In the data rows, zero lies at 4.5, halfway between 4 and 5.
Here is a table of points, one per row:
[4 5 9 5 8 6 4 4 5 5 4 5 8 8 7 7 5 4 5 5 4 4 5 5 7 5 8 5 4 5 5 5 4 7 4 5 3
 4 4 5 4 4 5 5 4 4 4 4]
[5 4 4 4 5 4 9 6 8 4 4 4 6 6 6 6 5 5 6 5 5 5 4 7 5 7 7 5 4 5 5 6 8 5 4 4 6
 8 4 5 4 5 5 4 5 4 4 4]
[5 7 9 6 4 5 5 6 9 6 8 6 4 6 4 5 7 5 7 4 5 4 4 7 5 4 4 9 7 7 9 8 7 4 4 4 5
 3 7 9 9 6 5 5 4 5 6 7]
[5 5 4 4 4 4 4 4 4 5 4 6 5 4 4 4 4 9 5 6 4 4 4 7 4 4 4 4 7 4 4 4 4 4 4 4 4
 4 4 4 8 8 6 5 5 5 5 5]
[6 5 5 9 7 6 4 4 4 6 5 4 6 7 8 6 8 6 5 7 6 8 6 9 4 5 8 7 6 4 6 9 7 8 5 9 5
 4 5 4 4 6 5 5 6 7 5 9]
[5 4 5 9 9 8 4 4 4 4 7 9 6 6 8 9 6 5 5 5 5 4 4 3 5 6 5 7 6 5 4 5 7 7 6 8 5
 5 4 6 9 9 5 4 4 4 5 4]
[4 4 5 5 4 4 5 4 4 4 4 4 5 5 7 6 6 5 4 4 4 7 7 5 7 8 5 4 3 5 9 8 8 7 6 5 4
 4 4 7 7 9 5 5 5 5 5 5]
[5 5 4 5 4 5 6 6 4 6 5 6 4 4 4 7 7 7 5 4 5 5 6 6 5 9 9 7 6 5 6 5 4 4 4 4 4
 4 4 5 4 4 5 5 4 6 5 4]
[4 4 5 4 4 5 6 5 5 7 5 4 4 3 7 6 7 6 4 5 4 6 5 6 4 9 7 7 8 6 6 4 4 4 4 4 4
 5 5 5 6 4 4 4 5 6 4 5]
[4 4 4 4 4 4 7 6 6 4 4 4 4 6 4 8 7 7 4 4 7 5 4 4 4 6 8 7 8 6 4 6 4 5 5 4 6
 4 4 6 4 4 4 4 4 7 6 6]
[4 5 4 4 4 5 6 6 5 5 5 4 4 9 8 4 5 4 5 4 5 5 5 4 4 4 6 4 7 6 6 4 5 4 4 4 5
 5 4 7 7 5 6 5 4 6 4 5]
[6 6 5 5 5 4 5 8 8 9 5 4 4 6 8 6 4 7 4 5 5 5 5 4 5 4 4 7 7 7 5 4 5 4 5 4 5
 5 4 4 4 7 8 6 5 5 4 6]
[5 7 5 4 4 6 4 6 8 6 7 4 5 5 6 7 7 5 4 4 4 4 4 5 5 4 4 5 7 6 6 4 4 6 4 5 4
 8 7 4 6 6 8 8 6 5 4 5]
[7 5 5 4 5 5 4 6 7 6 7 5 5 4 5 7 7 5 5 5 4 4 4 4 5 4 4 6 6 5 5 8 5 7 6 5 4
 8 7 6 6 4 9 8 7 6 4 4]
[6 6 4 5 4 5 4 6 6 6 7 5 6 5 4 7 6 4 5 4 4 4 5 4 5 4 5 4 6 5 4 7 6 6 6 5 4
 8 7 8 5 4 8 7 7 4 4 4]
[7 6 5 5 5 5 4 6 5 9 7 4 6 4 5 8 4 6 5 5 5 5 4 5 4 4 5 4 4 5 5 7 6 6 6 4 4
 8 7 5 6 7 8 6 5 5 4 4]
[4 4 6 6 5 6 5 5 5 5 4 8 5 5 4 4 8 5 5 6 9 9 9 6 4 4 4 4 9 9 4 5 5 8 6 8 4
 5 5 4 4 8 5 4 4 4 5 5]
[5 5 4 5 8 5 4 5 6 6 5 5 4 7 4 4 7 6 5 6 5 4 5 4 9 8 5 5 7 4 4 6 7 6 6 7 4
 5 5 4 6 5 4 4 4 5 5 4]
[5 4 4 4 6 5 4 5 4 4 4 4 6 7 5 5 6 4 6 7 5 4 6 5 6 5 7 8 5 5 7 6 5 4 5 5 5
 4 5 4 4 4 4 4 5 4 4 4]
[4 4 4 5 5 5 9 9 9 8 9 8 8 7 7 4 5 5 4 5 5 4 7 8 4 5 7 5 4 4 6 7 4 5 8 7 6
 4 5 7 8 5 6 5 6 5 7 5]
[6 6 4 5 8 5 4 6 6 7 9 6 5 4 5 4 4 4 6 4 5 4 5 7 5 5 5 8 4 9 5 7 4 4 4 5 4
 6 6 6 9 7 5 6 7 9 9 9]
[4 7 7 6 5 4 7 4 4 5 4 7 4 4 4 5 4 6 4 5 5 5 4 4 4 4 4 4 4 6 4 4 4 4 5 6 7
 4 7 6 5 4 5 5 6 4 7 6]
[4 4 6 4 4 9 7 4 5 8 6 9 7 7 7 7 8 7 6 6 5 5 7 6 5 4 4 7 5 4 8 9 9 8 8 5 4
 9 7 7 4 4 4 4 8 8 9 8]
[7 9 8 8 7 5 5 7 5 4 4 7 7 4 4 4 5 4 6 5 5 6 4 4 7 5 6 6 5 5 6 5 4 5 7 4 4
 5 8 6 8 7 5 5 7 8 6 6]
[7 9 6 5 4 5 4 4 5 6 5 5 4 4 6 5 4 5 7 6 6 3 7 4 5 4 5 4 4 4 7 6 4 5 7 6 7
 6 4 4 4 7 4 4 4 4 4 4]
[5 5 4 4 4 8 7 8 8 6 6 8 8 9 9 7 6 5 4 4 4 7 6 7 5 4 6 4 5 4 7 5 7 8 6 6 4
 5 8 4 5 5 4 6 5 5 8 8]
[7 5 6 5 6 6 4 7 7 5 4 5 4 5 5 4 4 5 7 7 6 4 5 4 4 6 7 4 5 7 4 4 6 4 4 5 6
 7 7 8 3 6 6 7 8 8 7 7]
[5 6 7 7 5 4 8 5 4 5 6 5 5 4 4 5 5 5 6 8 7 7 4 5 8 5 4 4 5 5 5 4 4 5 4 6 8
 7 7 8 5 4 4 6 7 6 4 6]
[7 7 6 4 5 5 5 4 5 5 5 4 8 4 5 4 5 4 6 3 7 8 6 4 5 5 4 4 4 5 4 5 5 4 4 6 6
 4 5 4 5 4 4 5 8 7 5 4]
[6 5 7 4 9 9 5 5 5 5 7 5 4 4 4 5 5 4 6 6 6 7 4 6 5 5 5 4 4 3 5 4 4 4 5 6 6
 3 6 4 4 8 8 7 8 7 8 8]
[5 8 6 8 7 4 4 4 5 4 5 4 4 7 6 4 4 5 8 7 4 5 9 5 4 5 6 4 5 4 5 5 5 5 5 5 9
 7 5 4 6 4 5 7 5 4 5 7]
[8 5 7 5 6 4 5 4 5 5 4 4 4 4 7 5 4 4 7 7 6 9 6 5 5 4 4 8 6 4 4 4 4 4 7 5 7
 6 4 7 5 4 4 6 5 4 7 4]
[3 4 7 6 6 4 3 6 6 5 4 4 7 5 6 7 6 5 5 6 8 7 7 6 7 6 4 4 4 5 6 5 4 3 7 5 5
 6 5 4 5 4 4 5 4 5 4 5]
[7 5 8 5 5 5 8 6 4 4 4 5 8 6 7 5 4 6 6 7 6 6 4 4 8 7 7 6 5 5 6 9 6 4 5 4 7
 5 5 6 5 5 5 7 4 5 4 4]
[6 4 7 7 4 4 7 6 5 4 5 5 5 6 5 5 4 5 6 6 8 4 5 5 8 7 5 4 5 5 6 8 8 5 4 4 5
 5 5 4 4 4 6 4 6 4 5 5]
[6 4 4 4 5 6 8 9 6 8 5 8 7 7 8 7 4 6 5 4 5 4 7 6 5 4 6 5 4 4 6 6 4 8 7 6 7
 4 8 7 6 7 6 6 5 5 4 6]
[6 5 6 5 5 6 5 8 7 7 4 4 5 6 4 4 4 5 7 6 4 5 5 4 4 7 4 6 4 7 5 5 4 5 4 6 5
 7 6 7 7 4 6 7 8 8 7 6]
[5 7 6 6 4 5 7 7 5 4 5 4 7 4 6 7 5 4 6 7 4 5 6 5 6 4 5 4 5 6 4 4 4 5 4 5 8
 6 7 4 5 5 6 5 5 6 6 6]
[6 6 4 4 4 6 4 4 4 4 7 5 7 5 5 7 6 4 8 7 5 4 4 4 5 5 5 4 5 4 6 4 7 7 4 4 7
 6 5 4 5 4 6 7 4 6 5 4]
[7 4 6 9 6 9 4 4 6 7 4 5 4 4 4 4 5 4 6 6 8 5 4 5 6 5 5 4 5 6 5 5 4 4 6 5 8
 6 4 4 6 5 8 8 8 8 7 8]
[7 6 8 6 5 5 6 6 4 4 5 5 5 5 5 4 5 5 3 9 8 5 4 5 5 4 4 5 4 5 4 4 5 5 4 5 5
 6 7 6 5 4 6 6 4 4 5 5]
[7 6 6 5 4 4 6 5 6 6 6 5 9 8 6 5 4 5 9 7 5 6 4 5 8 8 4 5 5 5 6 4 6 7 6 5 8
 7 6 4 4 5 8 6 4 4 6 5]
[7 7 4 6 4 4 5 4 4 5 5 5 7 6 4 4 5 4 7 5 7 6 4 5 6 5 4 6 4 5 5 5 4 6 5 4 7
 4 4 4 4 4 4 7 7 6 5 4]
[5 5 5 4 8 9 5 5 4 4 5 8 5 4 4 4 8 9 5 4 4 8 8 9 5 4 4 6 9 9 4 4 9 8 9 9 5
 4 4 6 5 3 5 5 4 4 4 4]
[4 5 5 6 5 8 4 4 5 6 9 6 4 4 4 4 5 9 5 4 7 6 7 7 9 7 9 8 4 6 4 4 7 7 6 5 5
 5 5 5 7 8 5 5 5 4 4 4]
[4 4 4 5 4 4 4 5 4 4 7 6 4 4 4 4 3 6 4 4 3 9 6 5 6 5 7 7 7 4 7 7 4 4 4 4 5
 5 5 4 4 6 4 4 4 5 5 5]
These points spread out most along one direction. Take the direction at right angles to it along which they spread out most. Then take the direction at right angles to both along which they spread out most. Go by this last direction. Where along it does each point below lie, from 0 to 99? The average is 50, and the first point in the table lies past the average. One standard deviation of the points above along it is 16.
[7 6 8 6 5 5 6 6 4 4 5 5 5 5 5 4 5 5 3 9 8 5 4 5 5 4 4 5 4 5 4 4 5 5 4 5 5
 6 7 6 5 4 6 6 4 4 5 5] 45
[5 4 4 4 6 5 4 5 4 4 4 4 6 7 5 5 6 4 6 7 5 4 6 5 6 5 7 8 5 5 7 6 5 4 5 5 5
 4 5 4 4 4 4 4 5 4 4 4] 61
[6 5 6 5 5 6 5 8 7 7 4 4 5 6 4 4 4 5 7 6 4 5 5 4 4 7 4 6 4 7 5 5 4 5 4 6 5
 7 6 7 7 4 6 7 8 8 7 6] 48
[6 6 5 5 5 4 5 8 8 9 5 4 4 6 8 6 4 7 4 5 5 5 5 4 5 4 4 7 7 7 5 4 5 4 5 4 5
 5 4 4 4 7 8 6 5 5 4 6] 64
[7 9 6 5 4 5 4 4 5 6 5 5 4 4 6 5 4 5 7 6 6 3 7 4 5 4 5 4 4 4 7 6 4 5 7 6 7
 6 4 4 4 7 4 4 4 4 4 4] 52
[6 4 4 4 5 6 8 9 6 8 5 8 7 7 8 7 4 6 5 4 5 4 7 6 5 4 6 5 4 4 6 6 4 8 7 6 7
 4 8 7 6 7 6 6 5 5 4 6] 69
[4 4 5 5 4 4 5 4 4 4 4 4 5 5 7 6 6 5 4 4 4 7 7 5 7 8 5 4 3 5 9 8 8 7 6 5 4
 4 4 7 7 9 5 5 5 5 5 5] 60
[7 7 4 6 4 4 5 4 4 5 5 5 7 6 4 4 5 4 7 5 7 6 4 5 6 5 4 6 4 5 5 5 4 6 5 4 7
 4 4 4 4 4 4 7 7 6 5 4] 47
[6 5 7 4 9 9 5 5 5 5 7 5 4 4 4 5 5 4 6 6 6 7 4 6 5 5 5 4 4 3 5 4 4 4 5 6 6
 3 6 4 4 8 8 7 8 7 8 8] 17
[5 8 6 8 7 4 4 4 5 4 5 4 4 7 6 4 4 5 8 7 4 5 9 5 4 5 6 4 5 4 5 5 5 5 5 5 9
 7 5 4 6 4 5 7 5 4 5 7] 41
[6 4 7 7 4 4 7 6 5 4 5 5 5 6 5 5 4 5 6 6 8 4 5 5 8 7 5 4 5 5 6 8 8 5 4 4 5
 5 5 4 4 4 6 4 6 4 5 5] 62
[3 4 7 6 6 4 3 6 6 5 4 4 7 5 6 7 6 5 5 6 8 7 7 6 7 6 4 4 4 5 6 5 4 3 7 5 5
 6 5 4 5 4 4 5 4 5 4 5] 51
